In the data rows, 500 means zero.
Every row has a hidden score. How much higher is the second row's score than the first row's in each pair? 15 means about the same, 30 much higher and 0 much lower. The score is a weighted sum of the row's numbers plus the product of two more (or one squared), each taken from its middle value.
array([588, 433, 528, 497, 601, 407, 450, 540, 441, 521, 563, 419, 533, 457, 477, 569])
array([513, 502, 438, 521, 819, 590, 208, 537, 420, 411, 505, 579, 536, 474, 401, 524]): 17
array([538, 494, 594, 462, 490, 493, 403, 541, 514, 446, 440, 443, 519, 500, 486, 532])
array([449, 475, 470, 466, 526, 439, 479, 563, 537, 462, 519, 446, 493, 427, 496, 564]): 17
array([562, 521, 411, 569, 579, 517, 413, 565, 530, 539, 555, 604, 506, 414, 580, 503])
array([521, 360, 538, 487, 543, 538, 398, 542, 435, 429, 543, 436, 453, 449, 428, 569]): 15
array([496, 457, 417, 539, 534, 527, 584, 500, 531, 517, 568, 554, 546, 453, 552, 502])
array([450, 714, 353, 420, 311, 490, 492, 608,   0, 641, 494, 263, 493, 509, 999, 567]): 5
array([346, 483, 431, 532, 469, 557, 603, 453, 568, 561, 605, 543, 596, 425, 579, 496])
array([438, 632, 653, 533, 538, 604, 507, 638, 638, 432, 514, 239, 500, 405, 496, 454]): 15
array([407, 462, 462, 207, 515, 468, 423, 565, 511, 487, 210, 455, 498, 476, 574, 658])
array([528, 555, 488, 474, 571, 493, 494, 509, 514, 490, 433, 434, 575, 440, 442, 577]): 16
array([492, 371, 461, 527, 561, 444, 709, 438, 560, 476, 527, 529, 628, 485, 563, 531])
array([ 20, 442, 512, 489, 350, 458, 770, 572, 457, 400, 589, 484, 527, 526, 545, 566]): 16
array([551, 397, 436, 533, 442, 584, 559, 506, 589, 507, 750, 470, 586, 304, 718, 555])
array([595, 672, 496, 617, 478, 704, 575, 484, 715, 661, 518, 531, 554, 459, 558, 250]): 20
array([540, 489, 425, 539, 537, 531, 665, 367, 473, 566, 571, 676, 520, 450, 617, 481])
array([384, 457, 506, 252, 440, 406, 509, 539, 489, 461, 509, 374, 517, 508, 525, 572]): 13
array([596, 422, 592, 459, 479, 418, 503, 590, 521, 406, 490, 470, 563, 493, 508, 526])
array([483, 481, 478, 569, 427, 540, 489, 566, 540, 455, 737, 433, 566, 460, 270, 529]): 18
array([595, 528, 529, 540, 536, 474, 364, 577, 486, 509, 500, 437, 523, 414, 467, 552])
array([638, 493, 436, 588, 592, 586, 610, 497, 511, 563, 564, 590, 522, 462, 540, 424]): 17
array([503, 406, 484, 514, 538, 516, 441, 537, 513, 494, 537, 416, 542, 471, 464, 573])
array([564, 397, 354, 472, 504, 507, 630, 452, 474, 595, 473, 508, 470, 497, 627, 570]): 14
array([471, 518, 390, 536, 564, 522, 602, 352, 348, 595, 542, 609, 499, 438, 564, 505])
array([414, 471, 487, 238, 278, 423, 511, 537, 581, 396, 264, 325, 464, 508, 515, 602]): 15
array([371, 460, 442, 364, 466, 429, 487, 535, 509, 491, 444, 429, 530, 466, 552, 607])
array([553, 472, 417, 631, 412, 495, 852, 362, 377, 651, 538, 686, 406, 338, 492, 479]): 20
array([442, 381, 746, 507, 435, 439, 487, 514, 545, 451, 604, 474, 491, 586, 468, 568])
array([399, 308, 850, 484, 448, 471, 367, 569, 637, 443, 556, 424, 524, 571, 346, 537]): 17
array([528, 593, 368, 663, 674, 622, 605,   8, 394, 656, 563, 919, 340, 451, 507, 343])
array([385, 420, 507, 443, 299, 463, 493, 494, 458, 431, 387, 425, 527, 558, 466, 605]): 11
array([387, 511, 496, 256, 431, 422, 519, 568, 533, 471, 448, 386, 503, 514, 537, 584])
array([589, 510, 622, 471, 502, 579, 310, 599, 444, 400, 469, 417, 804, 520, 577, 655]): 15
array([538, 439, 422, 515, 576, 529, 521, 534, 462, 520, 521, 536, 529, 441, 535, 494])
array([497, 542, 464, 480, 541, 445, 508, 525, 544, 477, 453, 386, 526, 483, 443, 569]): 16
array([462, 471, 768, 495, 418, 559, 344, 549, 607, 421, 588, 435, 526, 628, 433, 476])
array([389, 698, 528, 483, 554, 144, 749, 517, 492, 636, 572, 467, 492, 509, 593, 486]): 16
array([228, 507, 245, 255, 482, 600, 999, 427, 823, 460, 502, 569, 549, 494, 962, 516])
array([575, 413, 424, 502, 507, 463, 515, 517, 482, 473, 557, 580, 519, 417, 670, 444]): 13
array([251, 545, 392, 206, 568, 348, 461, 548, 228, 457, 598, 453, 544, 425, 511, 601])
array([547, 390, 351, 554, 516, 495, 586, 541, 575, 456, 573, 546, 550, 461, 629, 462]): 16
array([395, 464, 393, 465, 487, 363, 402, 519, 480, 459, 493, 457, 546, 445, 572, 563])
array([495, 542, 398, 498, 488, 463, 578, 515, 591, 487, 560, 568, 522, 457, 610, 498]): 17
array([353, 521, 446, 311, 500, 418, 501, 556, 511, 464, 512, 427, 526, 487, 539, 598])
array([585, 735, 331, 844, 946, 801, 604,   0, 121, 999, 589, 999,   6, 442, 449,   0]): 14
array([642, 699, 418, 813, 836, 930, 681,   0, 362, 766, 682, 933, 288, 504, 413,   0])
array([645, 643, 521, 607, 576, 660, 387, 514, 654, 465, 481, 508, 485, 442, 447, 260]): 13
array([516, 532, 704, 557, 444, 491, 458, 445, 562, 498, 550, 405, 433, 623, 352, 568])
array([596, 468, 507, 503, 529, 432, 463, 573, 478, 338, 542, 463, 553, 493, 473, 552]): 16
array([405, 491, 390, 368, 440, 358, 499, 528, 471, 469, 431, 413, 511, 475, 601, 609])
array([432, 354, 482, 314, 413, 448, 411, 544, 488, 465, 572, 413, 525, 512, 512, 557]): 16
array([675, 457, 455, 605, 655, 576, 510, 526, 359, 526, 591, 537, 553, 442, 447, 489])
array([551, 999, 376, 792, 734, 999, 999, 283, 376, 753, 814, 999, 335, 519, 257, 223]): 22
array([420, 462, 475, 266, 443, 437, 505, 550, 486, 467, 431, 427, 490, 531, 419, 713])
array([515, 425, 382, 572, 803, 515, 763, 597, 476, 597, 509, 595, 440, 516, 505, 522]): 22
array([624, 498,  55, 611, 537, 145, 516, 537, 593, 478, 549, 539, 456, 459, 570, 600])
array([868, 618, 492, 738, 853, 560,   0, 659, 216, 567, 585, 550, 570, 480, 460, 551]): 5
array([450, 241, 489, 251, 302, 176, 424, 489, 376, 646, 403, 417, 478, 620, 622, 479])
array([328, 344, 412, 421, 473, 503, 559, 529, 429, 451, 467, 456, 503, 490, 508, 601]): 14
array([447, 461, 496, 385, 342, 478, 533, 514, 462, 478, 198, 434, 480, 545, 453, 589])
array([478, 521, 392, 571, 501, 486, 513, 541, 545, 497, 528, 526, 536, 425, 527, 516]): 16
array([377, 455, 604, 406, 298, 495, 505, 421, 443, 467, 183, 369, 124, 858, 192, 485])
array([517, 489, 384, 518, 522, 577, 631, 369, 519, 512, 500, 496, 585, 455, 667, 427]): 8
array([555, 494, 583, 487, 671, 487, 415, 508, 505, 283, 463, 505, 461, 467, 297, 544])
array([650, 540, 472, 523, 615, 490, 479, 585, 470, 467, 514, 497, 551, 420, 505, 496]): 10
array([477, 577, 447, 580, 470, 505, 555, 513, 527, 464, 550, 521, 586, 432, 574, 496])
array([582, 421, 511, 475, 537, 477, 442, 587, 477, 464, 504, 437, 523, 456, 467, 580]): 14
array([609, 399, 455, 605, 586, 870, 587, 495, 337, 497, 520, 640, 569, 479, 589, 488])
array([573, 633, 394, 767, 582, 999, 622,   0, 395, 579, 506, 999,   0, 455, 586,   0]): 17
array([529, 160, 953, 440, 451, 396, 467, 556, 999, 576, 740, 348, 658, 618, 434, 469])
array([758, 295, 455, 556, 588, 458, 516, 529, 261, 312, 791, 544, 541, 430, 499, 481]): 11
array([  0, 489, 810, 452, 291, 701, 406, 455, 342, 429, 168, 427, 324, 910,  11, 530])
array([540, 426, 628, 338, 457, 431, 460, 574, 825, 320, 672, 477, 492, 484, 587, 416]): 15
array([265, 496, 570, 344, 174, 514, 500, 549, 569, 470, 144, 392, 469, 574, 401, 635])
array([561, 472, 458, 580, 598, 476, 453, 597, 410, 460, 502, 496, 510, 412, 512, 514]): 13
array([466, 468, 377, 586, 505, 537, 546, 500, 550, 493, 546, 536, 553, 437, 659, 427])
array([392, 552, 449, 473, 462, 416, 530, 494, 536, 509, 537, 456, 536, 421, 543, 536]): 15
array([437, 491, 418, 407, 456, 392, 481, 556, 461, 482, 507, 406, 501, 456, 483, 612])
array([574, 563, 390, 640, 629, 722, 680,   0, 438, 857, 545, 999, 308, 443, 532, 290]): 28
array([332, 258, 692, 519, 370, 529, 448, 462, 497, 492, 578, 499, 438, 930, 471, 498])
array([610, 231, 594, 614, 534, 433, 429, 565, 429, 325, 567, 478, 499, 611, 448, 480]): 18
array([711, 815, 406, 550, 724, 834, 569,  96, 461, 999, 550, 730, 380, 382, 107,   0])
array([405, 335, 587, 407, 290, 278, 477, 532, 471, 432, 396, 386, 234, 784, 417, 557]): 5
array([349, 519, 452, 565, 493, 593, 636, 475, 600, 503, 640, 532, 595, 448, 560, 436])
array([545, 463, 488, 487, 504, 527, 410, 552, 507, 485, 510, 410, 573, 481, 455, 611]): 11
array([538, 554, 486, 510, 492, 304, 295, 556, 625, 467, 587, 454, 549, 383, 481, 557])
array([481, 796, 466, 582, 571, 547, 534, 408, 467, 571, 589, 472, 524, 433, 834, 555]): 11
array([167, 338, 433, 515, 498, 446, 486, 478, 808, 751, 669, 518, 422, 445, 599, 488])
array([386, 525, 805, 165, 178, 359, 466, 519, 380, 457, 259, 318, 278, 606, 424, 558]): 11
array([584, 549, 522, 517, 548, 442, 526, 546, 721, 378, 591, 434, 514, 475, 468, 596])
array([321, 468, 662, 552, 439, 420, 483, 446, 474, 501, 663, 472, 436, 707, 349, 478]): 13
array([395, 531, 472, 430, 450, 392, 447, 555, 537, 417, 512, 403, 535, 447, 545, 628])
array([533, 466, 508, 518, 496, 519, 442, 547, 523, 491, 527, 421, 537, 445, 470, 576]): 15
array([539, 402, 735, 453, 437, 451, 116, 583, 545, 348, 570, 440, 517, 591, 503, 414])
array([397, 467, 438, 630, 568, 147, 124, 595, 418, 581, 570, 520, 489, 415, 539, 331]): 16
array([  0, 349, 776, 586, 466, 575, 486, 406, 371, 496, 548, 519, 225, 999, 108, 392])
array([580, 441, 516, 488, 519, 487, 388, 595, 488, 482, 501, 462, 529, 473, 459, 580]): 2
array([536, 212, 492, 656, 652, 800, 770, 571, 421, 492, 471, 587, 651, 526, 592, 478])
array([500, 317, 593, 458, 567, 462, 482, 568, 499, 436, 557, 449, 582, 483, 378, 467]): 16
array([560, 286, 482, 537, 511, 438, 688, 450, 466, 566, 533, 651, 547, 455, 606, 526])
array([486, 614, 433, 676, 466, 604, 666, 519, 532, 490, 494, 513, 536, 457, 598, 455]): 12
array([486, 528, 442, 565, 499, 538, 526, 517, 536, 479, 564, 537, 550, 420, 587, 469])
array([777, 571, 487, 615, 614, 763, 576, 370, 498, 526, 695, 611, 509, 480, 509, 397]): 14
array([458, 494, 507, 541, 412, 579, 589, 464, 475, 501, 527, 564, 465, 482, 856, 497])
array([536, 522, 450, 664, 639, 503, 467, 585, 471, 509, 523, 557, 532, 426, 461, 472]): 18
array([457, 398, 849, 482, 376, 547, 295, 556, 700, 409, 558, 416, 546, 704, 344, 466])
array([545, 723, 267, 524, 694, 562, 556,   0, 249, 775, 509, 850,   0, 496, 480, 356]): 12
array([496, 422, 425, 594, 676, 587, 397, 566, 370, 480, 534, 573, 511, 394, 516, 435])
array([537, 468, 453, 574, 569, 453, 501, 570, 475, 378, 639, 496, 526, 498, 521, 492]): 17
array([545, 518, 467, 439, 432, 399, 412, 561, 465, 435, 441, 383, 579, 537, 458, 572])
array([478, 473, 495,  39, 372, 397, 503, 540, 559, 426, 352, 347, 449, 524, 540, 604]): 16
array([486, 457, 408, 579, 592, 524, 539, 533, 474, 497, 561, 571, 537, 434, 513, 462])
array([585, 499, 478, 502, 541, 489, 463, 563, 511, 440, 491, 454, 546, 430, 500, 557]): 14
array([410, 468, 550, 399, 314, 520, 488, 526, 369, 439,  94, 366, 378, 727, 395, 540])
array([347, 550, 501, 477, 443, 394, 262, 540, 522, 491, 486, 446, 520, 483, 524, 571]): 15
array([555, 559, 500, 498, 541, 484, 511, 558, 545, 451, 499, 438, 564, 431, 521, 497])
array([535, 455, 502, 483, 527, 454, 462, 576, 492, 492, 520, 423, 528, 441, 435, 596]): 14
array([481, 499, 527, 339,  17, 495, 458, 531, 435, 417,  92, 336, 408, 640, 434, 528])
array([601, 449, 521, 462, 540, 483, 447, 565, 480, 451, 506, 446, 553, 469, 508, 602]): 13
array([425, 477, 558, 303, 254, 258, 466, 504, 584, 397, 356, 281, 485, 533, 439, 586])
array([506, 456, 453, 427, 428,  61, 135, 511, 570, 363, 456, 459, 589, 440, 488, 481]): 16
array([408, 531, 614, 538, 446, 517, 374, 462, 611, 453, 568, 469, 486, 532, 287, 460])
array([687, 536, 428, 533, 557, 504, 472, 573, 522, 437, 523, 449, 560, 413, 516, 525]): 13
array([593, 377, 450, 521, 617, 346, 577, 636, 506, 490, 524, 445, 606, 421, 447, 514])
array([470, 486, 697, 452, 440, 518, 387, 582, 607, 428, 518, 406, 562, 523, 428, 585]): 13
array([513, 521, 476, 342, 466, 231, 506, 581, 550, 498, 497, 388, 548, 526, 474, 678])
array([  0, 615, 784, 394, 247, 512, 502, 415, 270, 436, 341, 384, 339, 553, 336, 521]): 15
array([570, 513, 470, 532, 566, 469, 486, 600, 509, 458, 472, 482, 544, 402, 513, 524])
array([396, 600, 502, 396, 468, 401, 374, 587, 558, 409, 495, 413, 544, 464, 527, 591]): 14
array([698, 634, 423, 515, 624, 498, 461, 590, 479, 478, 503, 532, 572, 426, 576, 499])
array([515, 442, 436, 539, 525, 500, 630, 461, 462, 527, 535, 597, 562, 460, 601, 492]): 17
array([446, 336, 425, 363, 455, 469, 526, 549, 478, 526, 472, 481, 488, 494, 521, 708])
array([435, 547, 446, 408, 467, 434, 439, 561, 538, 414, 507, 418, 537, 447, 527, 628]): 16
array([579, 404, 498, 438,  60, 361, 492, 577, 427, 382,   0, 408, 501, 544, 648, 511])
array([508, 500, 414, 351, 450, 273, 387, 526, 457, 486, 534, 452, 687, 446, 563, 495]): 12
array([353, 502, 531, 292, 116, 526, 502, 491, 472, 442,   0, 380, 287, 555, 332, 585])
array([250, 494, 459, 271, 476, 343, 432, 551, 525, 457, 520, 324, 596, 469, 548, 554]): 15
array([542, 531, 413, 533, 548, 518, 499, 514, 511, 456, 575, 524, 536, 401, 565, 491])
array([461, 327, 460, 323, 520, 362, 502, 548, 540, 520, 468, 362, 540, 487, 515, 636]): 14
array([409, 469, 416, 489, 519, 392, 418, 496, 390, 472, 559, 420, 569, 461, 656, 646])
array([565, 200, 477, 361, 513, 463, 726, 456, 414, 925, 501, 547, 570, 421, 715, 639]): 28
array([486, 412, 401, 574, 623, 536, 485, 549, 469, 525, 566, 534, 517, 439, 476, 443])
array([359, 545, 472, 396, 443, 431, 472, 590, 548, 348, 483, 348, 567, 483, 476, 560]): 16
array([401, 502, 433, 324, 462, 357, 458, 521, 459, 485, 489, 411, 518, 463, 560, 622])
array([586, 446, 563, 431, 471, 495, 408, 581, 541, 448, 541, 434, 580, 475, 438, 589]): 16
array([525, 447, 497, 528, 507, 531, 432, 554, 549, 480, 567, 433, 568, 458, 497, 578])
array([328, 450, 574, 422, 278, 456, 438, 488, 478, 340, 509, 405, 440, 903, 387, 450]): 18
array([502, 541, 321, 496, 596, 530, 536, 529, 557, 553, 548, 477, 476, 484, 522, 497])
array([451, 495, 399, 476, 459, 351, 484, 528, 498, 465, 570, 448, 564, 420, 548, 533]): 13
array([526, 468, 426, 591, 572, 542, 494, 540, 492, 505, 575, 540, 534, 440, 529, 473])
array([562, 442, 545, 449, 547, 471, 449, 569, 473, 498, 515, 430, 531, 448, 474, 566]): 14
array([475, 513, 389, 561, 485, 560, 522, 459, 516, 489, 542, 528, 562, 476, 574, 489])
array([452, 267, 560, 596, 432, 178, 813, 323, 497, 533, 625, 478, 485, 343, 978, 380]): 17
array([428, 484, 488, 276, 447, 407, 494, 542, 512, 452, 504, 378, 550, 503, 544, 581])
array([498, 482, 441, 562, 530, 490, 529, 518, 571, 465, 550, 536, 561, 419, 597, 476]): 16
array([578, 618, 414, 688, 605, 616, 613, 248, 448, 690, 549, 672, 490, 481, 465, 361])
array([325, 451, 882, 470, 324, 515, 451, 413, 443, 482, 346, 495,   0, 999, 157, 377]): 24
array([463, 425, 404, 461, 477, 375, 531, 548, 471, 442, 489, 395, 569, 466, 554, 642])
array([519, 417, 427, 545, 534, 511, 581, 512, 510, 487, 574, 562, 561, 442, 610, 503]): 16
array([492, 815, 541, 560, 656, 999, 568, 243, 465, 670, 495, 999, 342, 497, 569, 209])
array([631, 472, 504, 481, 538, 505, 414, 565, 479, 414, 502, 460, 520, 436, 462, 602]): 5
array([552, 492, 439, 613, 476, 611, 465, 530, 370, 461, 548, 502, 524, 409, 521, 541])
array([443, 520, 424, 525, 508, 507, 604, 466, 561, 525, 543, 506, 556, 467, 604, 504]): 17
array([509, 511, 566, 507, 459, 529, 412, 592, 566, 376, 530, 418, 550, 472, 466, 563])
array([428, 480, 436, 380, 458, 364, 455, 515, 481, 498, 471, 420, 528, 453, 553, 620]): 13
array([326, 457, 444, 293, 420, 468, 508, 552, 544, 454, 466, 389, 499, 483, 543, 652])
array([461, 530, 379, 363, 509, 450, 620, 397, 464, 583, 533, 518, 436, 520, 589, 518]): 14
array([100, 379, 970, 537, 387, 661, 422, 391, 495, 604, 571, 580, 383, 999,   0, 465])
array([649, 640, 423, 687, 818, 879, 854,   0, 482, 847, 641, 999, 313, 494, 460,   0]): 22
array([534, 487, 584, 308,  48, 489, 483, 501, 464, 463,  56, 393, 263, 559, 412, 614])
array([498, 520, 496, 275, 288, 408, 464, 563, 511, 466, 162, 343, 476, 518, 502, 626]): 15
array([506, 526, 289, 654, 610, 459, 532, 616, 464, 470, 478, 512, 523, 391, 524, 519])
array([395, 402, 452, 445, 483, 407, 481, 543, 496, 487, 447, 434, 549, 452, 646, 619]): 11
array([232, 543, 371, 576, 522, 429, 497, 434, 623, 490, 397, 566, 491, 503, 623, 317])
array([376,   0, 600, 650, 461, 275, 583, 284, 531, 426, 612, 513, 556, 976, 446, 559]): 13
array([499, 514, 601, 470, 424, 500, 310, 525, 631, 356, 623, 459, 537, 488, 509, 573])
array([643, 361, 877, 275, 501, 507, 561, 545, 526,  90, 618, 404, 675, 556, 548, 536]): 17
array([576, 559, 399, 535, 510, 516, 584, 294, 507, 597, 515, 634, 468, 454, 610, 483])
array([456, 498, 642, 560, 448, 543, 379, 502, 537, 471, 649, 447, 492, 624, 387, 460]): 15
array([439, 467, 401, 648, 497, 577, 620, 546, 502, 447, 671, 562, 555, 391, 521, 481])
array([449, 510, 900, 483, 416, 516, 429, 536, 608, 440, 575, 416, 515, 656, 424, 476]): 13
array([604,   0, 438, 700, 774, 556, 465, 527, 450, 485, 667, 424, 661, 479, 640, 504])
array([534, 420, 484, 487, 457, 510, 430, 555, 534, 529, 535, 394, 495, 472, 472, 519]): 16
array([687, 493, 568, 471, 494, 452, 493, 574, 513, 452, 518, 435, 560, 448, 488, 556])
array([488, 293, 452, 422, 198, 559,  50, 545, 459, 421, 593, 396, 491, 469, 515, 681]): 12
array([328, 508, 436, 413, 443, 460, 379, 555, 479, 413, 524, 396, 540, 473, 560, 584])
array([500, 514, 418, 563, 556, 501, 476, 549, 538, 462, 564, 528, 529, 419, 521, 486]): 17
array([332, 568, 474, 562, 460, 647, 705, 452, 605, 576, 591, 549, 569, 464, 594, 353])
array([526, 465, 523, 481, 512, 488, 443, 586, 538, 458, 503, 453, 538, 469, 499, 577]): 10
array([482, 471, 392, 904, 552, 382, 493, 579, 390, 511, 559, 516, 487, 414, 582, 499])
array([495, 543, 450, 595, 569, 431, 526, 512, 570, 543, 571, 547, 535, 471, 572, 449]): 16
array([570, 525, 467, 533, 548, 515, 482, 559, 531, 470, 503, 450, 539, 418, 480, 520])
array([467, 498, 674, 469, 431, 511, 437, 558, 591, 441, 511, 430, 565, 522, 435, 536]): 15
array([574,   0, 457, 312, 510, 567, 704, 565, 667, 228, 426, 226, 538, 380, 448, 555])
array([388, 407, 538, 556, 473, 489, 499, 483, 519, 550, 552, 482, 512, 615, 364, 515]): 10
array([268, 435, 543, 655, 197, 580, 564, 506, 999, 453, 507, 560, 563, 441, 491, 379])
array([524, 476, 413, 620, 659, 513, 461, 556, 424, 501, 565, 560, 512, 429, 473, 482]): 4
array([490, 640, 587, 532, 477, 452, 486, 605, 554, 461, 464, 460, 528, 435, 467, 510])
array([633, 455, 461, 500, 664, 467, 491, 528, 444, 667, 656, 611, 484, 433, 476, 479]): 14
